128 stands for zero in the data rows.
Some points, each followed by its number:
141;161;142;112;184;116;147;148;159;178;166;110;170;110;131;165;166;119;114;133;148;126;142;154 0
109;168;117;112;160;115;92;139;159;176;150;110;134;132;141;147;113;119;139;133;105;129;180;151 1
102;124;102;112;131;104;147;148;159;115;104;110;102;105;77;153;132;167;150;0;121;135;114;97 2
118;164;128;112;151;101;92;148;159;146;105;110;154;95;141;167;98;167;170;133;128;184;124;166 3
167;125;180;170;134;159;147;148;159;133;173;166;154;134;141;113;169;111;103;133;159;113;145;143 4
114;187;147;112;195;113;92;148;159;191;143;110;184;106;141;181;125;167;148;133;124;154;157;185 5
84;132;103;112;112;109;92;94;107;108;114;166;106;147;141;114;101;111;129;133;92;122;125;124 6
132;100;125;112;97;153;147;102;107;107;107;157;114;120;141;107;110;111;127;133;120;117;107;127 7
109;153;124;121;128;112;101;94;151;153;107;119;131;113;141;162;101;158;175;133;108;154;118;140 8
161;86;113;112;96;147;147;148;107;92;108;110;107;127;141;99;142;111;109;133;142;106;103;102 9
147;129;139;112;108;112;138;94;107;129;100;110;140;102;141;118;97;119;142;133;140;140;106;146 10
131;135;115;112;109;99;92;94;107;131;86;110;122;106;141;138;89;167;148;133;127;170;101;152 11
146;123;154;170;147;166;147;139;151;137;191;166;141;152;141;112;179;111;104;133;138;101;171;141 12
149;107;139;121;118;123;147;148;115;110;127;119;124;111;87;118;144;111;103;133;167;138;112;106 13
143;115;137;121;99;151;138;94;107;121;112;157;127;136;141;98;105;111;134;133;119;124;113;149 14
121;117;121;170;124;151;147;148;107;108;165;110;99;179;141;106;155;111;103;133;119;95;169;105 15
139;116;129;112;106;109;101;102;107;115;108;119;141;99;141;117;106;111;137;133;143;159;97;139 16
125;138;134;160;124;155;147;102;115;125;166;157;136;162;141;125;136;111;125;133;114;118;168;135 17
109;110;102;112;108;134;147;148;115;108;127;157;83;174;131;109;134;119;110;133;107;109;119;105 18
158;94;137;112;101;122;147;148;107;98;121;110;110;100;77;109;141;111;95;133;182;126;96;97 19
96;137;92;121;118;111;92;94;107;112;122;119;90;139;141;124;109;111;131;133;95;115;134;118 20
89;130;97;112;113;112;92;94;107;118;113;110;107;147;141;124;89;119;145;133;82;132;127;139 21
108;107;105;121;118;133;147;148;107;88;120;119;98;165;87;104;141;111;99;133;105;95;138;92 22
113;122;102;170;110;154;92;94;107;118;120;166;133;186;141;105;112;111;137;133;90;118;137;128 23
181;116;176;112;119;133;147;148;159;117;119;110;168;107;141;128;144;111;112;133;185;135;122;138 24
116;133;121;112;133;96;101;102;159;139;104;110;137;104;131;150;104;167;157;133;125;189;97;139 25
109;144;140;112;130;95;92;148;159;163;106;110;141;105;141;162;95;167;172;133;121;198;100;171 26
120;136;113;121;144;125;147;148;107;138;139;119;113;132;87;129;135;111;107;133;121;103;143;103 27
124;137;144;112;137;95;92;139;159;136;103;110;141;107;141;150;106;167;144;133;138;168;100;157 28
146;90;126;160;106;152;147;148;115;95;124;157;106;138;87;98;147;111;104;133;139;111;125;98 29
116;158;101;112;141;94;147;148;159;152;123;110;117;108;141;174;132;167;158;133;124;142;122;125 30
135;118;133;112;99;106;92;94;107;120;99;110;137;109;141;121;95;111;140;133;144;160;82;144 31
163;132;181;112;138;118;92;148;107;154;131;110;199;105;141;126;100;111;138;133;164;158;112;191 32
124;123;140;112;109;107;147;148;107;133;103;110;157;108;141;134;103;167;140;133;153;183;95;158 33
156;99;169;170;114;164;147;148;107;107;144;166;135;134;141;110;156;111;106;133;147;107;125;109 34
117;125;97;121;128;114;147;148;151;114;112;119;105;115;87;135;135;158;147;19;129;130;111;104 35
116;123;113;160;120;151;138;139;115;109;139;157;106;176;87;118;153;119;115;133;117;111;156;94 36
177;118;171;170;131;163;147;148;151;127;167;166;161;135;141;121;163;111;103;133;154;114;146;125 37
90;142;89;121;132;104;101;102;151;133;100;110;119;108;141;147;99;158;163;133;109;137;125;122 38
137;121;111;160;113;164;147;148;115;102;152;157;107;164;131;110;160;119;103;112;132;100;138;90 39
143;186;164;112;208;117;147;148;159;199;182;110;188;109;141;163;156;167;120;133;147;125;163;179 40
113;137;95;112;134;104;138;139;159;119;109;110;106;107;87;148;130;167;157;19;127;136;109;109 41
130;114;134;112;119;119;147;148;107;139;105;110;110;111;77;134;133;111;116;0;168;169;119;116 42
111;112;86;112;120;129;147;148;107;100;107;110;87;149;77;100;139;111;98;133;107;98;134;74 43
New points follow, each followed by the number of its nearest point above by angle.
93;122;103;112;104;122;101;94;107;113;114;119;111;152;141;114;92;111;136;133;87;128;128;136 -> 21
103;158;138;170;155;121;92;148;107;168;166;110;157;134;141;127;118;111;133;133;104;118;182;158 -> 1
121;171;125;112;160;104;147;148;159;150;131;110;119;103;141;179;140;167;145;133;125;127;135;128 -> 30
173;118;165;121;122;136;147;148;159;117;127;110;160;118;141;125;150;111;108;133;173;128;132;133 -> 24
135;172;150;112;163;121;101;139;151;182;145;119;188;102;141;169;119;158;148;133;123;150;134;179 -> 5
111;173;119;112;165;120;92;148;159;182;160;110;138;137;141;145;116;111;131;133;105;126;192;155 -> 1
144;97;131;112;99;150;147;148;107;85;123;166;113;120;77;92;143;111;109;133;134;97;110;99 -> 29
108;151;96;112;140;96;147;148;107;128;118;110;100;113;141;139;132;167;136;133;114;114;140;98 -> 30
112;137;126;112;114;91;92;94;115;139;86;110;139;103;141;139;94;167;155;133;126;180;101;150 -> 11
129;95;114;170;95;175;147;148;107;84;127;166;106;160;77;94;159;111;103;133;131;96;123;89 -> 29
107;117;116;170;122;127;101;94;107;120;114;166;119;160;141;111;104;111;136;133;85;134;135;134 -> 23
125;155;118;112;144;101;147;148;159;153;130;110;128;110;141;166;135;158;151;133;131;139;125;133 -> 30
126;93;130;112;85;153;147;102;107;105;103;157;115;140;131;95;122;111;118;133;122;106;116;119 -> 7
122;135;106;112;151;128;147;148;159;123;171;110;112;154;141;114;163;111;99;133;114;96;192;93 -> 15
177;114;169;112;120;131;147;148;159;118;119;110;162;107;131;127;143;111;113;133;184;137;119;137 -> 24
153;94;111;112;101;139;138;148;115;98;108;110;110;124;131;109;139;119;118;133;138;112;104;105 -> 9
139;117;165;170;110;167;147;148;107;129;150;166;135;141;141;112;127;111;125;133;126;112;135;143 -> 34
170;126;167;112;128;132;138;148;159;125;125;110;161;112;141;130;140;111;114;133;172;133;132;136 -> 24
128;129;139;112;114;103;92;94;107;135;92;110;139;102;141;126;88;167;154;133;141;180;86;149 -> 11
126;115;143;170;135;166;147;94;107;131;154;166;124;172;141;116;138;111;121;133;107;116;164;131 -> 17
103;107;118;170;109;160;92;94;107;118;126;166;118;172;141;91;104;111;132;133;103;116;119;149 -> 23
133;94;117;170;100;175;147;94;107;86;130;166;92;150;77;98;162;111;95;133;139;97;117;99 -> 29
125;98;126;112;88;155;147;94;107;87;115;166;120;135;141;112;111;111;127;133;111;122;112;124 -> 7
146;103;121;160;108;169;147;139;107;95;134;157;121;147;87;93;160;111;90;133;135;99;137;95 -> 29
128;98;132;112;90;151;147;94;107;99;100;166;126;125;141;107;103;111;124;133;114;117;106;136 -> 7
104;164;117;112;147;94;92;94;151;150;104;110;131;103;141;168;95;167;188;133;110;166;109;147 -> 8
115;147;101;112;138;107;138;139;151;124;116;110;114;113;87;161;128;158;161;133;113;134;117;110 -> 30
126;128;143;112;115;104;92;94;107;136;95;110;142;102;141;125;88;167;155;133;141;180;84;148 -> 11
112;162;122;112;153;125;92;139;151;170;150;119;135;138;141;136;111;111;134;133;104;125;177;153 -> 1
146;105;133;112;95;130;138;139;107;101;118;110;112;111;87;111;136;119;110;133;146;111;106;123 -> 19
119;129;136;160;127;159;138;139;107;129;176;157;135;158;141;110;139;111;126;133;115;119;156;132 -> 17
132;114;131;160;120;166;138;148;115;108;156;157;108;152;131;116;163;119;108;112;140;102;142;100 -> 39
145;97;137;112;102;133;138;139;107;111;113;110;121;120;141;106;132;119;122;133;144;112;101;106 -> 9
114;135;117;170;122;143;147;94;107;132;163;166;126;179;141;108;122;111;122;133;100;108;173;140 -> 17
136;183;152;112;178;115;92;148;159;199;154;110;198;98;141;183;119;167;150;133;122;156;142;187 -> 5
134;180;153;112;196;115;138;139;151;190;170;110;174;113;141;158;146;158;123;133;137;124;159;172 -> 40
182;122;159;112;131;128;138;139;115;127;131;110;141;110;141;120;154;119;103;133;171;127;107;118 -> 24
124;146;115;112;138;95;147;148;159;140;108;110;122;104;141;150;129;167;150;133;146;174;100;128 -> 30
144;90;133;112;88;148;147;94;107;101;126;166;113;135;141;100;122;111;117;133;132;105;102;115 -> 7
115;123;107;160;112;148;92;102;107;123;118;157;135;174;141;111;110;119;138;133;99;129;132;134 -> 23
115;174;143;121;179;121;101;139;151;179;140;119;170;114;141;170;124;158;145;133;121;147;150;175 -> 5
124;170;119;112;170;107;147;148;159;146;134;110;123;103;141;189;142;167;139;133;131;127;152;134 -> 30
170;92;147;112;108;151;147;148;107;109;124;110;103;122;141;105;143;111;107;133;150;110;104;117 -> 9
97;158;97;112;137;100;92;94;107;133;103;110;118;113;141;134;108;167;142;133;103;128;132;120 -> 38
110;145;126;160;127;143;147;102;115;133;152;157;131;162;141;128;126;119;130;133;109;124;155;141 -> 17
115;188;146;112;196;105;92;148;159;194;160;110;189;110;141;186;115;167;153;133;125;153;150;188 -> 5
116;158;114;112;164;109;147;148;159;152;109;110;117;100;77;177;145;167;151;133;127;133;140;116 -> 30
159;122;163;121;140;133;147;139;151;150;140;119;147;116;141;127;141;111;114;133;167;139;122;153 -> 24
101;133;131;170;100;149;92;94;107;119;118;166;124;178;141;107;105;111;139;133;93;118;145;142 -> 23
167;94;149;121;101;157;138;139;107;96;126;119;120;129;141;105;142;111;102;133;145;105;113;117 -> 9
145;111;121;170;110;175;147;148;107;97;159;166;109;169;141;102;169;111;92;133;137;94;143;88 -> 39
119;119;115;170;118;161;147;148;107;102;145;166;102;191;77;111;163;111;103;133;118;103;164;88 -> 36
175;117;171;112;116;129;138;139;151;119;114;110;165;107;141;125;136;111;117;133;179;138;116;141 -> 24
117;133;129;112;112;96;101;102;107;136;94;110;135;113;131;135;106;158;143;133;128;172;108;144 -> 11
104;161;118;112;132;101;92;94;159;157;102;110;131;107;141;173;95;167;184;133;106;161;114;139 -> 8
149;118;164;170;115;178;147;148;107;118;163;166;141;143;141;105;163;111;109;133;143;101;138;125 -> 34
105;171;109;112;165;109;147;148;159;148;141;110;122;111;141;174;133;167;142;133;121;125;143;118 -> 30
108;132;113;112;144;116;147;148;159;125;151;110;117;139;131;127;135;111;106;112;123;108;152;111 -> 27
182;101;163;112;133;129;147;148;107;123;131;110;140;103;141;110;148;111;101;133;189;133;110;131 -> 24
123;120;109;112;140;135;147;148;115;126;152;110;115;154;141;115;148;119;99;133;116;108;164;105 -> 15
112;135;99;112;142;121;147;148;107;135;133;110;99;133;77;130;137;111;103;133;118;98;143;87 -> 27
115;139;104;112;131;96;147;148;159;121;119;110;114;110;77;152;119;167;167;133;141;158;110;108 -> 30
157;124;146;112;105;115;147;94;107;126;98;110;139;103;141;112;97;111;137;133;147;140;101;147 -> 10
94;141;89;112;122;104;92;94;107;112;124;110;87;131;141;128;110;111;131;133;95;114;136;115 -> 20
124;149;119;112;153;112;147;148;151;143;109;110;117;100;77;166;144;158;144;133;134;130;132;114 -> 30
156;103;145;112;110;143;147;148;107;87;128;110;105;126;141;97;143;111;106;133;148;111;103;101 -> 9
108;138;134;112;127;100;101;148;151;150;106;110;134;114;131;152;101;158;161;133;118;182;105;157 -> 26
108;124;117;170;103;154;92;94;107;119;131;166;116;180;141;103;103;111;131;133;95;112;137;119 -> 23
165;122;169;112;146;125;147;148;159;155;140;110;151;106;141;130;142;111;114;133;176;144;119;158 -> 24
109;140;135;112;132;101;101;148;151;154;113;110;134;112;131;154;104;158;160;133;119;181;111;158 -> 26
150;100;125;170;105;175;147;148;107;94;133;166;123;144;77;90;163;111;87;133;140;99;134;95 -> 29
132;86;119;112;97;161;147;148;107;92;117;166;82;145;77;98;140;111;106;133;128;101;116;104 -> 29
112;128;134;170;120;161;147;94;107;117;145;166;113;177;141;111;126;111;126;133;98;117;156;146 -> 17
139;114;115;170;105;174;147;148;107;94;157;166;104;175;141;101;165;111;94;133;133;94;143;87 -> 39
146;127;126;112;106;104;101;102;115;127;88;110;126;107;131;132;99;158;139;133;146;170;99;145 -> 11
77;133;110;112;122;124;92;94;107;130;112;166;113;155;141;121;91;111;139;133;79;117;134;136 -> 6
121;176;149;121;183;120;101;148;151;181;144;119;180;111;141;170;126;158;145;133;125;148;150;177 -> 5
129;98;130;112;88;151;147;94;107;98;101;166;123;125;141;107;104;111;124;133;114;116;106;134 -> 7
164;99;147;112;112;143;138;148;115;112;120;110;110;119;141;112;138;119;112;133;149;120;103;124 -> 9
154;127;155;112;141;113;138;139;159;142;133;110;148;104;141;147;145;167;112;133;176;162;119;132 -> 24
110;141;102;112;149;107;138;148;159;124;111;110;107;111;87;152;142;167;139;133;122;120;121;107 -> 30
147;96;140;112;95;144;147;102;115;108;124;157;123;129;141;103;121;111;119;133;137;113;103;122 -> 7
117;137;133;112;111;90;92;94;107;140;85;110;143;104;141;137;95;167;151;133;129;187;98;155 -> 11
115;128;122;112;127;101;101;102;151;137;107;119;134;115;141;143;102;158;152;133;121;187;97;141 -> 25
135;89;122;112;99;153;147;148;107;94;117;157;88;139;77;102;140;111;106;133;135;108;113;104 -> 29
173;123;169;112;118;142;138;139;151;122;141;110;152;124;141;122;143;111;113;133;161;123;130;134 -> 24
153;99;170;170;114;165;147;148;107;107;142;166;132;137;141;111;153;111;107;133;145;108;124;109 -> 34
157;124;156;112;138;115;138;139;151;138;130;110;147;104;141;142;144;158;109;133;178;154;118;133 -> 24
119;175;113;112;168;101;147;148;159;167;109;110;114;102;141;185;121;167;159;133;128;156;124;138 -> 30
126;123;145;160;138;157;138;102;115;136;149;157;131;160;141;121;134;119;125;133;113;126;156;140 -> 17
106;165;121;112;149;94;92;94;159;153;104;110;135;106;141;171;95;167;189;133;113;170;109;151 -> 8
